In the rows, zero is written as 128.
D: rows in a few groups, each row roughly a mix of its group's directions
D (110 x 11)
[[196 129  87 113 139  92 153 144  92 131 138]
 [112 176 100 207 116 128 117 134 117 124 118]
 [144 161 114  83  99 132 128 115 157 148  62]
 [177 177 116 142 123 144 133 137 143 194 136]
 [138 139  89 204 137 121 147 107  96 148 112]
 [110 158 103 191 128 135  73 102 131 128 104]
 [136  83 152 103 176 129 171 123  94 150 160]
 [118 135 103 217 153 147 129 136 110 133 117]
 [113 181 122 152 125 137 111 109 130 162  60]
 [ 89 176 139 183 131 135  98 101 152 129  97]
 [134 135 104 202 131 127 136 100  80 132  98]
 [ 96 148 161 167 155 152  62 126 149 132 129]
 [ 92 121 156  97 141 121 106 115 205 112 126]
 [196 100 136 134 122 133 102 139  68 143 126]
 [101 160 152  76 121 118 127 115 184 120  87]
 [112 136 157 113 106 139  85 107 168 146  65]
 [133 168 113 194 111 149 124 141  82 157 118]
 [154 102 119  47 123 113 130 152 158 108 122]
 [171 162  92 160 111 139 139 186 102 120 143]
 [124  68 155  92 106 116  80 113 145 100 108]
 [115 127 120 209 170 150 145 117 111 144 138]
 [102 176 157  96  94 135 150 166 170 145 114]
 [126 181 143 123 138 171 146 131 162 188 138]
 [ 94 108 116 201 150 116 129 113  90 106 112]
 [168 105 118 179 178 132 150 106  93 151 136]
 [137 196  90 179 137 132 122 126 118 159 117]
 [188  79  88 126 149 106 141 139  92 131 137]
 [106 158 118 200 156 134 158 110 123 157 105]
 [128  54 157 137 178 128 132 114 125 102 106]
 [143 119  88 195 149 117 141 108  80 134 114]
 [149  96 114  68  88 102 103 110 155  99 138]
 [116 109 144 195 154 145 157 155 108 138 171]
 [119  85 125 120 141 128 148 177 126  87 188]
 [107 160 137  83 127 131 152 141 167 157 187]
 [123 111 157 100 114 146  70 134 170 107  83]
 [117 102 155  67 105 119 118 168 178 122 132]
 [134 172 114 181 142 138 103  96 118 157  79]
 [146  93 147  39 130 128 143 132 136 124 122]
 [122 150 153  67  88 131 144 128 182 152 128]
 [127  61 123 175 173 125 156 125 108 118 118]
 [104  67 174  96 137 123 146  81 132 125 120]
 [131 160 150 100 102 123  78 116 154 133  67]
 [115 205 119 151  95 150 135 146 131 163 112]
 [116 106 177 111 152 162  92 168 160 101 150]
 [105 104 110 206 140 139 151 157 108 105 133]
 [126 106 119 200 184 136 153 117 111 142 122]
 [144 118 149  69 145  97 116 146 147  81  88]
 [141 125 138  64  91 122  96 154 128  83 154]
 [124 167 128  57  88 115 117 123 168 130 139]
 [124 163 118 191 123 140  69  92 133 130 128]
 [168  74 136  81 134 129 131 172 151 127 160]
 [100 194 112 193 119 131 112 142 121 124 129]
 [150 103 141  39 119 120 124 125 156 133 127]
 [105 138 141 138 104 135  58 152 158  80 125]
 [ 99 141 144  81 110 126 127 181 183 107 133]
 [148  54 141  96 152 120 162 125  99 123 149]
 [131  91 151  53 124 115 156 141 122 113 163]
 [ 70 152 117 186 146 129 153 147 157 106 136]
 [130 141 135  45  89 117 134 137 160 118 139]
 [168  96 132 116 123 144 158 180  98 152 173]
 [110 101 146  74  95 124  98 158 158  86 111]
 [120 148 145 191 135 163  90 107 131 173 145]
 [126  73 138 144 167 124 122 147  78  89 157]
 [153 107 126 169 126 121  62 153 146  87 147]
 [119 117 122 211 141 126 107 105  86 118 133]
 [173 133 137 155  95 142 133 159  79 146 176]
 [136 133 107 126 130  95  96  90 114  79  69]
 [159 145 111  50 132  97 122 149 133 114 158]
 [140 134  88 205 161 133 135 128  94 139 123]
 [147  97 140  39 126 123 122 125 147 116 138]
 [ 98 179 120 109  80 107 109 132 163  98  96]
 [137 163 139 171 132 151 126  75  88 171 133]
 [114 176 132 193 159 149 150 114 132 165 132]
 [121 170 103 189 135 134 102 111 116 144  77]
 [ 92 174 121 196 121 152 143 140 129 152 150]
 [135 143 102 205 172 145 137 133 109 147 143]
 [117  89 131 121 152 131 185 153 134 124 190]
 [164 129 151  72  91 110 137  95 134 160  93]
 [110 199 124 114  79 125 141 135 168 145 135]
 [ 93 165 129 204 131 145 148 139 107 147 122]
 [ 88 148 147 105 165 126 152 109 194 114 109]
 [129 134 127  54  95 117  90 155 153 104 129]
 [178 113 114 145 117 113  73 113  82 104 101]
 [ 93 154 159 128 146 170 106 146 182 146 162]
 [136  73 114 172 167 118 149 124  84  98 129]
 [117 140 131  82 142 108 151 148  94 109 197]
 [ 85 128 143  95  96 127  84 139 149  78  97]
 [132  72 147 103 167 112 126 127 168  85 156]
 [117 124 100 205 129 135 123 120  73 140 138]
 [134  87 119 189 172 140 147 106  94 140 145]
 [144  78 147  66 129 126 143 148 140 104 172]
 [152 121 151  87 112 142 158 180 102 174 106]
 [109 133 158  45 113 108 128 126 161 112 128]
 [ 81 174 135 177 101 167 107 125 146 148 126]
 [101 170 117 117  47 112 134 128 122 120 106]
 [161  66 105 151 158 119 148 138  86 111 154]
 [109 100 139  52 112 111 124 143 143  93 157]
 [131  62 145 133 169 116  91  83 123 113 120]
 [115 166 109 210 145 132 127 120 103 148 116]
 [130 148 128  67 111 111 186 139 124 139 171]
 [123 145 127  51  94 111 114 150 140  89 143]
 [104 170 146  97  87 132  85 141 179 114 124]
 [158  71 112 139 160 111 140 115  75  98 147]
 [140  71 125 108 130  87 116 135 102  73  99]
 [127 210 122 124  74 124 117 120 138 122 114]
 [140 146  89 197 138 130 114 103 111 143  84]
 [123 192 119  93  83 130 150 151 168 132 137]
 [107 185 134 135  94 134 112 110 167 163  85]
 [153 105 160  61 128 122 163 125 142 124 173]
 [136 116 154  98 135 136 146  82 167 194 130]]

one row of each group, then the others: which group is each in?
[145 137 107 109 123 114 156  83 110 175  69] -> <48>
[171 135 123  65 109 108 128 155 115 104 173] -> <87>
[110 137 137 201 141 154 137 122 114 154 178] -> <93>

[128 164 107 120  96 119  94  99 143 139  58] -> <48>
[155  67 143  91 118 127 129  97 175 145 151] -> <48>
[110 148 138  84  63 122  99 137 151 111  91] -> <87>
[130 131 185  76  98 142 131 123 150 170 156] -> <93>
[120 173 139  90  85 143 113 145 187 128 106] -> <48>
[131  62 135 158 167 126 103 130  88  95 136] -> <48>
[129 106 130 178 170 143 114  90  77 105 149] -> <87>
[119 176 153 134  82 129  71 100 143 140 101] -> <93>
